In the rows, 128 means zero.
Each named turn below is shown by a few rows before and after it. Which turns, in which order, take the first row of each later pair to the second? The first pair is answered.
turn zazaz:
[103 144 127 150 132 152 143 131 129 112 139 155 125 126 147 110] -> [109 136 122 152 146 146 148 139 104 117 123 155 137 127 156 122]
[117 129 119 118 130 107 136 150 116 142 111 114 131 108 129 147] -> [130 113 128 126 122 119 111 126 107 126 126 102 105 106 105 123]
[133 105 134 106 121  83 136 140 121 162 110  97  78 113  55 109] -> [109 124 138  91 102  91 154 146 174 154 125 100  91 121  69 111]
turn Dadot:
[123 134 150 134 128 132 113 127 101 138 132 119 139 118 125 144] -> [126 132 155 134 126 137 109 125 107 134 137 129 141 129 131 142]
[184 118 142 198 147 150  62  61  72 135 137 171 112 166 131  82] -> [150 140 103 148 186  88 128 126  34 164  65 152 162 152 182 164]
[128 104 130 104 127 124  93 126 116 117 138  74  91  90  62 113] -> [133 146 144 155 120 144 132  88 160 118 155 191 155 176 166 109]
turn Biru:
[124 147 138 139 159 115 143 119 112 143  76 159 143 164 181 153] -> [153 119 149 136 167 121  99 104  68 136  79 120 104 134 124 132]
[178 111 137 171 157 134  87 110 121 116 171 130  94 105  99  86] -> [126 153 119 136 156 119 170 150 181 133 140 160 172 141 185 146]
[145  95 153 131 102 132 104 137  99 104 122  82  74 119  44 120] -> [104 151 157 140  83 150 164 135 200  97 140 174 144 183 138 129]
[111 145 112 105 162 113 147 161 110 145 104 119 138 129 150 161] -> [146 115 139 144 146 151  94 109  98 120 151 135  81 129 112 107]
turn kab:
[111 123 119  88 117  89 117 151 153 120  89 103 169 124 128 156] -> [147 114 126 136 143  93  94 128 102 136  75 140 167 145 149 157]
[108 102 131 117 117 148 142 129 157 138 135 129 120 138 145 133] -> [105 100 129 114 133 138 144 143 141 140 123 124 129 134 152 148]
[114 145  99 125 147 123 168 121 138 126 130 129 180 146 146 174] -> [144 140 110 158 143 137 143  96 124 125 145 153 173 169 148 155]

Each pair is 2 to 3 turns apart.
[103 137  86 106 109 129 135 136 186 147 146 113 154 151 133 143] -> [115 115 100 107 112 138 104 125 172 146 155  90 120 131  88 117]  Dadot, Biru
[103 138 139 125  89  75 166 140 171 131 137  91 206 113 178 133] -> [162 100 152 167 120  79  96 109  62 130 127  82 155  99 131 109]  kab, Biru
[ 82 120  94  53 149 106 193 170 138 142 138 105 163 109 104 188] -> [161  83 151 147 126 167  89  79  97 118 197 160 100 136  64  93]  kab, zazaz
[102 115 135  90 117  86 136 143 111 147 121  97 117  93 106 149] -> [ 91 128 135  89 106  91 154 147 139 142 124 109 129 103 123 150]  zazaz, Biru, Biru
[135 130 155 178 106 163  90  78 154 116 174 196 146 177 174 100] -> [ 67 144 113  64 102 119 154 165 209 123 131  85 161 107 136 156]  kab, Dadot
[128  97  92 104 146 120 124 147 108 113 110  66 119 106 107 143] -> [158  98 118 169 140 152 104  91  99 106 139 148 135 164 144 122]  kab, Dadot
[137 131 113 133 158  97 168 142  97 166  89 162 168 154 172 183] -> [153 132 140 163 138 134 150 109 129 153 118 202 162 184 188 145]  Biru, Biru
[181  99 101 171 165 106 126 140  87 124  76 104 103 111 137 128] -> [176 109 102 179 175 113 139 137  96 132  79 131 128 130 169 144]  Dadot, Dadot
[100 141 118 122 136 101 177 159 141 146  83 137 184 151 163 183] -> [166 101 147 183 138 130  81  90  60 132 113 136 103 146  96 119]  kab, Biru, Dadot
